In the data rows, 128 means zero.
Some points, one per row:
[ 83 180 103 103 167 151 101 146 177 125  99 114 140 178 168 152 141 111 105 128 115 137 100 135]
[ 98 147 107 109 172 143 126 152 186 122 108 150 135 176 123 151 122 105 110 154 137 156 113 162]
[255 157  63  62 138 116 230 117  13  83 253 167 221  85  58 100 101 163 255 142 255  70 169 164]
[131  70 147 121 133 110 141 144 122 123 102 124 138 121  61  85 142 153 133 133 106 106 142 119]
[134 113 125 132 119 126 129 118 128 126 136 125 142 134 109 125 133 124 128 125 121 132 121 130]
[108 154 144 127 135 135 105 136 108 117 125 124 112  92 158 131 128 132 116 132 106 112 146 124]
[125  97 129 130 122 112 129 119 175 128 112 138 122 167 126 119 135 129 122  80 138 135 113 124]
[117 152 162 138 131 167 115 138 129 145 132 115 124 113 161 158 109 104 116 172  61 132 116 121]
[135 138 148 131 140 130 126 135 120 133 132 124 132 141 138 134 132 123 123 123 128 140 123 128]
[136  90 127 132 113 112 141 122 135 114 125 130 130 120  87 112 158 128 142 117 117 109 129 120]
[192 135 110 185  77 126 156 126  51 117 187 128 162  97 121 101 167 120 178 115 123 139 147 125]
[144 174 121 121 127 134 138 120 133 124 130 138 140 157 141 136 135 130 135 110 168 122 133 129]
[132  87  67  11  94 113 166  93 110  93 153 153 145 150 103 119 154 153 174  88 189 103 125  63]
[118  97  79 162 131  65 109 136 171  85  72  88 146 125 149  94 255 150 182 104  53  75 195 115]
[142  88 100 142  82 108 163 111 134 108 136 142 150 150  90 101 158 157 154  86 141 121 122 140]
[167  58 166 168 114 130  95 202  55 103 120 119  92  51  89  43 201 134 111  62  48 161 172 168]
[173 173 156 126 135 128 128 133  94 121 141 144 128 117 138 171 107 122 157 151 166 120 164 168]
12 more points follow, each with its number after it:
[146 147 158 142 133 144 100 142  97 141 132 137 130 110 131 148 118 105 122 146 104 138 138 161] 0
[ 86  87 100 141 165 127 164 103 186 132 136 119 148 116 106 138 128 161 116 154 152  91 121 119] 1
[148 104 121 134  99 121 161 128 115 149 162  98 124 118 149 111 142 114 117 125 110 161  93 146] 2
[ 89 150  91 103 154 139 135 114 159 135 127 138 141 163 135 154 127 109 102 161 151 143 111 113] 3
[114 124 131 120 132 133 123 125 126 136 125 137 116 128 131 136 111 122 109 144 112 134 131 123] 4
[172 148 114 146 149 131 128 132 138  94 133 124 125 100 112 115 120 110 137 129 129 117 158 186] 5
[129 139 105 120 121 126 145 128 117 128 143 138 143 141 130 128 131 126 130 121 143 150 124 124] 6
[177  98 168 162 120  93 131 133  79 124 154 129  94  85 112 116 146 154 115  73  59 169 150 144] 7
[126 155 168 111 144 148  82 143 117 134  92 131 113 117 149 141 110  97 114 141  97 136 137 138] 8
[139 137 150 122 123 161  88 128 132 184 120 109 140 152 135 113 133  72 108 133  85 189 100 168] 9
[127 160 144 121 145 136 107 133 134 142 115 125 127 139 138 135 110 116 103 123 117 146 124 144] 10
[ 84 170 151 144 201 158  60 132 244 178  72 128 115 206 147 165  87 113  76 123 127 145 100 146] 11
Which two of these numbered points are nearest to each point below by angle, seen from the average point of the first points? Their numbers follow each, nearest first.
[122 111  95 131 106 139 154 109 116 114 197 142 152 132 112 101 143 142 148 115 150 136 123 105] > 6 2
[133 118  90 123 117 114 151 121 104 146 163 112 135 118 132 140 128 132 115 138 106 148 114 121] > 2 6
[109 143 114 101 136 143 129 127 144 132 117 123 136 144 135 125 119 121 114 142 132 138 126 126] > 3 4
[136 154 133 131 114 129 127 136 110 138 132 104 134 151 148 125 131 110 133 129  89 145 121 148] > 9 10
[125 241 192 104 176 156  90 155 157 173 109 120 122 164 203 151  91  98 116 129 124 174 107 158] > 10 8
[126 158 150 109 134 135  83 140 125 130 102 144 118 118 162 148 110 108 131 133 116 132 135 154] > 8 10
[126 117 124 136 123 124 147 117 129 133 133 113 132 120 131 121 135 129 114 122 109 141 122 135] > 2 4
[ 74  60 103 138 156 107 147 104 184 159 116 110 129 132 109 139 115 148 105 131 130  87 119 144] > 1 11
[119 182 133 115 143 143 110 136 134 149 126 143 124 157 171 157  99 100 110 116 143 150 107 136] > 10 11
[168  95 100 132  70  89 165 114  80 107 175 145 160 124 108 110 167 168 142  87 159 134 111 117] > 2 7
[121 144 153 125 137 146  96 130 128 132  97 128 123 126 130 129 113 109 128 138 118 129 136 137] > 8 10
[ 83 222 140  88 134 147  90 133 148 165 122 152 104 187 203 191  96  82 114 121 133 171  92 140] > 10 11
[145 115 155 172  97 136 140 136 143 151 118  91 133 162 165 105 137  96 129  95  70 140  94 171] > 9 2
[170 168 162 126 115 152 105 152  87 142 140 137 134 132 128 154 113  94 137 134 118 161 119 145] > 0 8
[135 168 181 109 159 173  55 143 119 140 111 130 108 119 157 149 106  77 120 156 100 142 115 148] > 8 0
[142 251 164 134 133 163  54 136 158 165 126 167 107 222 224 226  77  80  95 113 138 162  83 170] > 10 11
[155 157 143 127 133 161 134 123 107 142 141 149 140 128 137 139 114 110 136 135 151 129 147 169] > 0 10
[155 134 138 115 114 135 112 135  70 121 126 155 128 111 128 150 128 106 150 138 140 114 147 137] > 0 8
[149 128 128 141 118 126 123 102 132 136 108 137 164 163  96  95 134 121 133 122 146 139 126 123] > 9 11
[123 171 145 112 119 147  70 146  84 145  97  92 112 119 170 145 104 103 135 189  99 153 121 123] > 8 0
[ 89 120  87 112 139 125 142 116 169 119 151  86 131 194 146 122 151 131 111 154 126 137 109  75] > 3 1
[  7  60  88 127 149  87 159 165 189  94 115  85 123  97  73  82 141 164 190 161  86  98 123  92] > 1 3
[126  93 131 122 158 120 152 142 141 106 128  94 127 119 106 100 154 147 126 153 120  96 163 113] > 1 4
[136 106 123 132 117 119 124 111 142 130 120 126 123 149 117 122 129 126 131 121 110 141 111 127] > 9 11
[ 92  86 119 139 159 126 129 137 150 126 105  99 129 110  89  96 144 155 129 157 106  96 142 113] > 1 4
[104 111 109 138 134 131 126 130 125 117 148 132 105 121 134 133 121 139 114 137 103 124 117 109] > 4 3
[127 114 128 138 128 114 128 134 122 125 130 124 113 125 129 128 136 116 126 139  95 138 119 116] > 4 8
[122  95 111 117  94 120 153 127 132 127 131 147 124 157 129 138 126 151 144 116 136 160 104 121] > 6 2
[114 113 117 119 126 113 142 117 146 137 122 150 145 155 125 129 131  97 111 115 132 138 120 105] > 3 6
[131 109 122 143 123 126 138 107 148 121 122 118 128 118 107 123 140 149 169 126 130 105 136 145] > 1 5
[143  93 152 135 132 111 124 160  88  74 109 109  86  38 118  89 142 183 148  95  76  66 140  92] > 7 8
[136 161 164 137 143 149 101 155 133 116  92 125 126 109 132 149 116 108 124 148 141 119 153 160] > 8 0
[116 116 136 127 130 132 121 130 131 124 116 125 123 120 123 127 129 127 125 143 121 120 132 129] > 4 8
